Some points:
-0.32|-0.85|-0.79|-0.11| 1.52|-0.42| 0.38|-1.63| 0.70| 1.12| 1.67|-0.45| 0.24| 0.39|-1.38| 1.78|-1.63| 1.42| 1.51| 0.97| 0.31| 0.75| 0.67| 0.38
-0.90|-0.24|-1.80| 0.07| 0.13| 1.24| 0.73| 0.65| 1.56| 0.66|-0.44|-0.15|-0.53| 0.64|-0.93| 0.74|-0.98|-0.24| 0.68| 1.21| 0.59| 0.93|-0.16|-1.11
-0.01|-1.42|-0.57|-0.85| 1.26|-0.11| 1.79|-0.78| 1.27| 1.31|-1.49|-1.10| 0.55|-0.49| 1.22|-0.83| 0.44|-1.18| 0.20|-0.18|-0.83| 0.26|-1.49| 1.34
-1.47|-1.65|-0.16|-0.27| 0.92| 1.14| 1.17|-1.60| 0.09| 1.61| 0.95|-0.44|-0.88| 1.48|-1.49| 1.24|-0.31|-0.11| 1.54| 0.44| 1.51| 0.27| 1.05|-0.65
 0.75| 0.69|-0.20|-0.06|-0.14|-0.88|-1.74| 1.89| 0.01|-0.82| 1.70|-0.04|-0.02|-0.55| 1.68|-1.00| 0.23| 0.19|-0.55|-0.85|-0.83|-1.29|-0.18| 0.21
-0.37| 1.06| 1.75| 0.26|-0.54|-1.37|-0.03| 1.72|-0.97|-0.89|-1.08| 0.91| 1.01|-0.53| 1.26|-0.99| 1.59|-1.39|-0.76|-1.37|-0.97|-1.06|-0.39| 0.52
 0.66| 0.38| 1.26|-0.03|-1.69|-1.73|-1.28| 0.84|-0.54|-1.69| 0.87|-0.32|-1.82| 0.11|-0.37|-0.31| 0.16|-1.39| 1.39| 0.27|-0.08|-0.09|-0.06|-1.66
 1.68| 1.21| 1.28| 1.22|-0.12| 0.17| 0.05| 0.36|-1.00|-0.21|-1.66| 0.39| 0.25| 1.27|-0.85| 1.05|-0.18| 0.76| 1.78| 0.38| 0.85| 1.85| 0.97|-0.50
 1.84| 1.65| 0.21| 2.00|-0.27|-0.52|-1.15|-1.32|-0.12| 0.33| 1.50| 0.17| 1.04|-0.96| 0.31|-1.48| 1.58|-0.54|-0.84|-0.86|-1.15|-0.42|-0.83|-0.02
-0.11|-1.19|-0.35|-1.82| 0.26| 1.05| 0.25|-1.84| 1.17| 0.94|-1.39| 2.15|-1.15| 1.59|-1.72| 0.85|-0.86| 0.48| 0.67| 0.37| 0.90| 1.22| 0.14| 0.10
 1.57| 1.54| 0.84| 0.90|-1.79|-0.61|-0.96|-0.38| 0.28| 0.17| 0.10|-0.07|-1.22| 0.75|-0.43| 1.73|-0.04|-0.79| 0.35| 0.85| 1.51| 0.67| 0.06| 0.07
 1.56| 0.78| 0.16| 0.55|-1.16|-1.04|-1.09|-0.87|-1.73|-1.16|-0.31| 0.33|-1.73| 0.49|-0.34|-2.12|-0.83|-1.64| 1.44|-0.07| 0.15|-0.61|-0.32|-1.23
-0.54|-0.09|-0.86|-1.51|-0.27| 1.66| 1.41| 0.88| 1.01| 0.24| 0.67|-0.47| 0.75|-0.67| 1.05|-0.75| 0.55| 0.52| 0.20|-0.10|-0.47| 0.09|-1.22| 1.74
-0.67|-0.86|-0.14|-0.97|-0.10| 0.94| 1.71|-1.30| 1.05|-0.21| 1.18|-1.93|-0.29|-0.07|-0.77| 0.44|-0.88| 1.25|-0.49| 0.10| 0.31|-0.66| 1.62|-1.39
-1.19|-0.24|-1.28|-0.60| 1.35| 1.63| 0.66|-1.36| 0.37| 1.12| 0.43|-1.02| 0.18| 1.09|-0.86| 0.36|-1.73|-0.91| 0.95| 1.68| 1.11| 1.00| 1.34| 0.96
-1.13|-0.16|-0.62|-1.12| 1.83| 0.16|-0.26|-0.74| 0.43|-0.02|-0.77|-0.89| 0.12|-0.20| 1.84|-0.24| 1.30|-1.11|-0.51|-0.59| 0.11| 0.65|-1.39| 1.47
-1.14|-1.41|-1.69|-0.64| 1.24| 0.58| 0.10| 0.03| 0.08| 1.79|-0.11| 0.86|-0.53| 1.28|-0.19| 0.70|-1.40| 0.79| 0.10| 1.03| 1.78| 1.73| 0.70|-0.16
-0.20|-1.73|-1.40|-1.33| 1.03| 0.43| 1.60|-0.33| 1.69| 0.31| 1.70|-0.61| 0.59|-0.95| 1.34|-1.17| 0.95|-0.54|-1.24|-0.71|-0.65|-0.94|-0.92|-0.30
-1.47| 0.32|-0.03|-0.02| 0.61| 0.73| 1.01|-1.19| 1.66| 0.97|-2.03|-1.62|-0.55|-0.15|-0.37| 0.35|-0.03|-1.24| 0.06| 0.55| 0.35|-0.90| 1.86|-1.51
 0.92| 1.72| 1.66| 0.99|-0.86| 0.05|-0.50|-0.98|-1.17|-0.81|-1.22| 0.83| 1.42|-1.53|-0.04| 0.52| 0.60| 1.71|-1.40|-1.46|-0.67|-1.75| 0.62| 1.34
 1.20| 0.59| 0.79| 0.49|-0.30| 0.18|-0.81| 0.87|-0.44| 0.10| 1.34| 1.75|-1.41| 0.16| 0.22| 0.05|-2.11|-1.73| 0.22| 0.29| 0.14|-0.23|-0.33|-1.63
-0.06|-1.10|-0.05|-0.30| 0.89| 1.71| 0.13|-1.58| 0.55| 0.31| 1.01| 0.15|-1.43| 1.66| 0.16| 0.36| 0.23|-1.56| 1.63| 1.08| 0.58| 1.52|-1.24|-1.51
-1.66|-1.51|-0.59|-1.10| 0.63| 0.20| 1.32| 0.15| 1.65| 0.86|-0.67|-1.04| 0.44|-0.21| 0.35|-0.20| 0.15|-0.08|-0.42|-0.20|-0.39| 0.38|-1.49| 0.75
-0.11| 1.80| 1.09| 1.21| 2.20|-1.06| 0.18| 1.21|-0.34|-1.39| 0.77| 1.60|-1.31| 0.50|-1.15| 1.49|-0.96| 0.91| 0.43| 1.77| 1.59| 0.89| 0.37|-0.25
 1.08| 0.82|-0.04|-0.33|-0.61|-1.08|-0.89| 1.51|-1.85|-0.12| 0.16| 1.54| 1.41|-1.32| 0.54|-1.47| 0.94|-0.47|-0.91|-0.98|-1.47|-0.52|-0.56| 0.17
-0.47|-0.59|-1.33|-0.07| 0.62| 0.21| 1.25| 0.22| 0.78| 0.68|-1.57|-1.68| 0.40| 0.12| 1.85|-0.82|-0.12| 1.55|-0.15|-0.46|-0.68| 0.60|-1.70| 0.71
 0.13| 1.36| 0.12|-0.06|-1.75|-0.22|-0.42| 1.30|-0.84|-0.16|-0.43| 0.90|-0.83| 1.03|-1.32| 0.73|-1.34| 1.16|-0.08| 1.66| 0.95| 1.54|-0.11|-0.22
 0.61|-0.16| 0.40| 1.70|-1.17|-0.42|-1.70| 0.67|-1.35|-0.40|-1.71| 0.25|-1.40| 0.43| 0.01|-0.22|-0.46|-1.29| 1.08| 0.38| 0.09|-0.44| 0.35|-1.49
 0.50| 0.89| 0.14| 0.76|-0.14|-0.10|-1.86| 1.40|-1.50|-0.70|-0.94| 1.05|-0.10| 1.05|-1.16| 1.37|-0.12| 0.39| 0.63| 0.99| 0.55| 0.75| 0.27|-0.60
-1.03|-0.02| 0.13|-1.17| 0.51| 0.70| 1.05| 0.66| 0.01| 0.06| 0.29|-0.68|-0.18|-0.35| 0.83|-0.65| 0.92| 1.41| 0.18|-0.73|-0.11| 0.22|-1.86| 0.90
 1.44| 0.07| 0.94| 0.53| 0.20|-1.15|-0.66|-0.39|-1.11|-1.80|-1.62| 1.07| 1.60|-1.81| 0.12| 0.34| 0.63| 1.60|-1.33|-0.82|-0.08|-1.41| 1.03| 1.17
 0.43|-0.33| 0.68| 1.40|-0.90|-0.29| 0.36| 1.08|-0.90|-1.42|-0.10| 0.69|-0.80| 0.17|-0.65| 0.69|-0.87|-1.49|-0.87|-0.03| 0.59|-0.34| 1.85|-1.08
-1.50|-0.74|-1.14|-1.77| 0.19| 1.10|-0.08|-0.91|-0.14| 1.58| 1.78|-0.05| 1.39|-1.29| 0.07| 0.31| 1.47| 1.68|-1.47|-1.72|-1.74|-1.58| 1.81| 1.60
-0.10|-0.06| 1.59| 1.63|-0.39|-1.61|-0.78| 1.59|-1.54|-1.31|-0.73|-1.87| 0.13|-1.12| 0.10|-0.87| 0.06|-0.26|-0.74|-1.27|-1.80|-0.87|-0.48| 0.83
 0.17| 1.29|-0.33| 1.60|-1.41|-0.66|-0.23|-0.08|-0.34|-1.64| 0.12| 1.49| 1.33|-1.37| 0.37| 0.04|-0.06| 1.47|-1.54|-1.15|-1.47|-1.12| 1.53| 1.12
 1.28|-0.16| 1.53| 0.48|-1.82|-1.33|-0.11|-1.15| 0.03|-0.74| 0.52|-0.48| 1.31|-0.91| 0.99|-1.51| 1.13|-0.87|-1.18|-1.49|-1.08|-0.61|-0.85| 0.41
-1.72|-0.45|-1.51|-1.17|-0.10| 1.71| 0.40|-0.25|-0.11| 1.50| 1.34|-1.37| 0.87|-0.58| 0.55|-0.49| 1.25| 0.08|-0.64| 0.12| 0.06|-0.01|-1.23| 1.54
 0.29|-1.33|-1.05|-0.64| 1.13| 0.55| 0.53| 1.47| 1.36| 0.15|-0.86|-1.24|-0.14| 1.21|-1.75| 1.34|-1.00| 0.96| 1.36| 1.22| 1.30| 1.05| 1.32|-0.78
 0.07| 0.13| 1.33| 0.16|-1.00|-1.55|-1.52| 0.17| 0.23|-0.31| 1.04| 1.38| 1.29|-0.38| 0.92|-1.34| 1.74| 0.47|-1.28|-0.31|-0.87|-1.51|-0.75|-1.25
Along one direction, these points spread out more than along any other. Take the direction at right angles to it along which they spread out most. Then take the direction at right angles to both along which they spread out most. Go by this last direction. For each point below, how far along it does it lie, from 0 to 99? 50 is the average, and the first point above lies past it. One standard deviation of the points above along it is 16.
-0.10|-0.06| 1.59| 1.63|-0.39|-1.61|-0.78| 1.59|-1.54|-1.31|-0.73|-1.87| 0.13|-1.12| 0.10|-0.87| 0.06|-0.26|-0.74|-1.27|-1.80|-0.87|-0.48| 0.83 46
-0.37| 1.06| 1.75| 0.26|-0.54|-1.37|-0.03| 1.72|-0.97|-0.89|-1.08| 0.91| 1.01|-0.53| 1.26|-0.99| 1.59|-1.39|-0.76|-1.37|-0.97|-1.06|-0.39| 0.52 42
-0.67|-0.86|-0.14|-0.97|-0.10| 0.94| 1.71|-1.30| 1.05|-0.21| 1.18|-1.93|-0.29|-0.07|-0.77| 0.44|-0.88| 1.25|-0.49| 0.10| 0.31|-0.66| 1.62|-1.39 63
-0.11| 1.80| 1.09| 1.21| 2.20|-1.06| 0.18| 1.21|-0.34|-1.39| 0.77| 1.60|-1.31| 0.50|-1.15| 1.49|-0.96| 0.91| 0.43| 1.77| 1.59| 0.89| 0.37|-0.25 65
-0.06|-1.10|-0.05|-0.30| 0.89| 1.71| 0.13|-1.58| 0.55| 0.31| 1.01| 0.15|-1.43| 1.66| 0.16| 0.36| 0.23|-1.56| 1.63| 1.08| 0.58| 1.52|-1.24|-1.51 20
-1.19|-0.24|-1.28|-0.60| 1.35| 1.63| 0.66|-1.36| 0.37| 1.12| 0.43|-1.02| 0.18| 1.09|-0.86| 0.36|-1.73|-0.91| 0.95| 1.68| 1.11| 1.00| 1.34| 0.96 55
 0.43|-0.33| 0.68| 1.40|-0.90|-0.29| 0.36| 1.08|-0.90|-1.42|-0.10| 0.69|-0.80| 0.17|-0.65| 0.69|-0.87|-1.49|-0.87|-0.03| 0.59|-0.34| 1.85|-1.08 52
 0.92| 1.72| 1.66| 0.99|-0.86| 0.05|-0.50|-0.98|-1.17|-0.81|-1.22| 0.83| 1.42|-1.53|-0.04| 0.52| 0.60| 1.71|-1.40|-1.46|-0.67|-1.75| 0.62| 1.34 85
 1.08| 0.82|-0.04|-0.33|-0.61|-1.08|-0.89| 1.51|-1.85|-0.12| 0.16| 1.54| 1.41|-1.32| 0.54|-1.47| 0.94|-0.47|-0.91|-0.98|-1.47|-0.52|-0.56| 0.17 47
 1.68| 1.21| 1.28| 1.22|-0.12| 0.17| 0.05| 0.36|-1.00|-0.21|-1.66| 0.39| 0.25| 1.27|-0.85| 1.05|-0.18| 0.76| 1.78| 0.38| 0.85| 1.85| 0.97|-0.50 62
-1.47|-1.65|-0.16|-0.27| 0.92| 1.14| 1.17|-1.60| 0.09| 1.61| 0.95|-0.44|-0.88| 1.48|-1.49| 1.24|-0.31|-0.11| 1.54| 0.44| 1.51| 0.27| 1.05|-0.65 53
-0.20|-1.73|-1.40|-1.33| 1.03| 0.43| 1.60|-0.33| 1.69| 0.31| 1.70|-0.61| 0.59|-0.95| 1.34|-1.17| 0.95|-0.54|-1.24|-0.71|-0.65|-0.94|-0.92|-0.30 35
